One vector is turned by the same rotation once a step. Each row is the vector after some number of steps, and that number follows the row.
The counts run from 0 to 474.
[122 138  85 115 130 141 124 127 156 168 139 122  83 150 118 113 124  80
  97 179 127 138 144 143 136 112 147 144 106 155 148 130  94 172 160 126
 104 115  83  75  71 127 116 153 111]	468
[111 167 104 131 121  86 110 116  91  89  99 137 122 110 121  93 119  90
  62 156 123 143 129 110 118 139 140 148 112 149 185 165  93 139 140 163
  96  86 123 116 109 159 145 134 130]	251
[136 140 149  85 134 127 125 144  89 146 136 110 120 118 177 108 134  32
  91 153 106 133 128 130 126 183 105 149 138 111 148 136 120 148 130  97
 125 123 113 123 116 146 172 136 125]	96
[119 157 114 121 116 135 122 142  71  69 102 136 102 137 141  76 167  97
 111 131 119 117 136  93 128 145 133 126 162 126 149 112 130 165 115 131
  58 100 120 131 156 146 173 150  99]	221
[134 145  85 122 144 125 148 145 172 168 117 132  88 168 101 132 141 115
 110 162 135 141 125 155 138 123 115 145 104 163 128 114  65 177 156 148
 101 142 103  90  88 116 121 163  89]	148
[122 160  79 125 139 126 138 147 161 161 127 130  91 173  92 131 143 124
 119 151 142 147 124 158 149 108 124 132 113 172 128 121  70 170 156 139
 103 135 117  84  75 118 115 162  90]	147
[155 134 121 122 149  72 125 128 124 127  72 117  99 144 122 128 142 120
  71 129 132 141 104 155 154 135 100 160 128 135 122  86  76 166 100 183
  73 110 127 136 118 122 148 136  88]	348
[154 186  98 143 142  94 118 157 134 147 107 164  83 117 138 132 128 147
  88 126 161 133 140 146 139 169  85 190 134 155 150 112  74 135 122 162
  87 136 169 118 116 123 139 131 117]	167
[117 219 133 138 136 133 141 132 115 122 101 124 113 152 149  82 151 131
 101 141 161 120  99 102 177 178 114 161 101  89 102 174 133 118 152 126
  98 147 139 163 120 131 116 144 117]	393
[116 155 110 126 115 110 115 123  74  64  89 133 116 125 122  84 150  91
  88 144 112 140 130  98 120 136 145 131 132 141 170 138 110 159 125 154
  68  90 116 131 138 156 164 146 107]	236
[116 179 127 127 113 151 136 142  62  69  92 127 114 155 150  66 160 122
 111  91 136 123  95 111 168 135 119 110 158 102 115 122 132 120 122 120
  91 116 147 130 117 137 138 142  89]	213
[134 190 134 118 131 137 140 143  98 112 101 142 111 126 168  86 151  90
 105 151 133 111 132  92 129 209 107 167 126 106 138 162 136 141 146 129
  90 145 130 157 157 139 165 146 123]	402
[114 163  97 125 117 127 112 154 124 159 163 146  82 110 155  94 105  79
  76 178 135 113 166 129 116 151 121 159 127 148 176 160 102 130 162 113
 116 111 126  83  95 145 141 130 145]	275
[ 88 136 128  98 121 124 130 139  93 128 137  90 130 172 134  77 139  51
  94 160  95 139  99 143 149 111 127  87 126 117 130 145 109 154 147  98
 127 108  93 108  89 153 142 156 103]	438
[108 186 108 118 124 148 120 139 122 172 174 125  95 142 149 103 121  93
  93 146 150 139 127 144 162 140 124 145 111 119 138 165 112 110 165  80
 139 132 131  90  50 136  99 131 130]	284
[100 173 113 132 116  91 104 114  79  70 111 110 125 136  99  88 161  98
  91 150 122 157 122 111 141 121 156 127 115 133 158 157 114 162 123 140
  66  91 113 147 110 162 135 145 112]	238
[129 163 117 126 137  96 116 111 109 132 105 130 117 103 146 101  99  78
  43 161 125 143 127 123 130 164 133 172  97 136 177 166  98 124 148 154
 118  98 126 115  96 148 136 121 147]	265
[154 157  95 116 150 122 146 113 130 123  77 135 110 144 117 141 127 130
  86  99 134 169  95 150 157 136 134 152 107 160 154 107  66 139 139 160
 113 109 131  87  59 120 112 140  89]	143
[119 151 145  95 127 108 119 116  52  90 101 103 147 124 152  94 135  55
  71 120  98 157  91 124 143 157 122 128 135 113 158 139 107 130 120 121
 117  97 125 132 102 155 158 132 111]	433
[110 189 106 125 120 146 115 138 107 154 164 134  96 129 151 100 113 102
  86 133 151 142 125 143 158 146 126 149 118 123 152 163 112 101 158  87
 139 116 145  87  48 138  97 126 131]	283
[128 182 111 136 132 142 147 148 145 142  93 147  85 141 155  79 137 118
  98 175 148  88 137 103 142 174 110 169 110 109 108 146 129 150 155 156
  83 148 118 136 156 122 148 153 123]	386
[144 163 112  94 132 175 152 155  92 132 129 141 113 148 154 126 149 103
 135  83 126 156 103 150 155 159 105 120 152 141 148 104  94 134 138  93
 137 138 145  79  64 123 131 147  80]	312
[111 194 134 116 117 105  95 144  70 125 162 118 122 115 153 104 150  76
  94 145 137 147 135 130 141 171 113 152 133 114 159 174 122 123 132  77
 108 119 147 145  97 160 141 124 136]	85
[ 94 163  86 135 112 113 117 147 125 136 143 138  98 133 123  75 109  88
  80 190 121 122 153 123 114 116 127 135 115 158 169 168  93 140 173 134
 112 107 111  89 107 151 140 147 134]	260
[136 131 115 132 135 102 130 118 126 111  70 116  86 145 133  85 148 111
  73 155 128 107 115 118 147 127 121 150 129 114 114  99 116 171 111 179
  54 108 105 142 148 125 155 145 100]	27
[150 192  99 150 132  88 107 155 124 146 124 157  81 117 129 132 139 159
  93 123 169 140 139 150 152 157  88 183 133 147 144 125  79 132 115 147
  82 131 170 129 108 127 126 125 114]	168
[135 142 115 115 139 108 113  92 121 140 122  96 108 135 122 125 129  78
  66 145 129 165 111 141 162 120 160 155  93 128 157 139 105 153 126 131
  97  91  99 107  50 141 104 133 116]	461
[126 121 128  89 127 132 111 141  96 151 160 100 100 137 155 114 152  41
 102 160 106 140 137 147 139 138 130 129 146 125 150 110 119 177 123  82
  95 105  94 102  93 143 158 143 107]	109
[128 162 135 100 116 118 100 136  54 114 155 121 120 110 168 110 139  62
  87 110 119 154 127 135 146 161 119 142 154 118 171 134 120 126 111  83
 117 101 142 117  78 156 147 121 123]	99
[144 165  90 129 132 122 102 107 128 139 137 140  86 116 121 138 128 111
  84 131 150 167 141 137 147 137 156 173 109 153 179 138  94 145 135 131
  84  99 125  94  50 138 104 123 119]	474
[ 94 185 106 135 122 109 111 129 123 149 150 114 110 139 125  94 112  98
  69 165 140 144 113 143 153 127 138 143  94 125 145 186 103 115 160 112
 130 113 126 111  60 145  97 137 141]	269
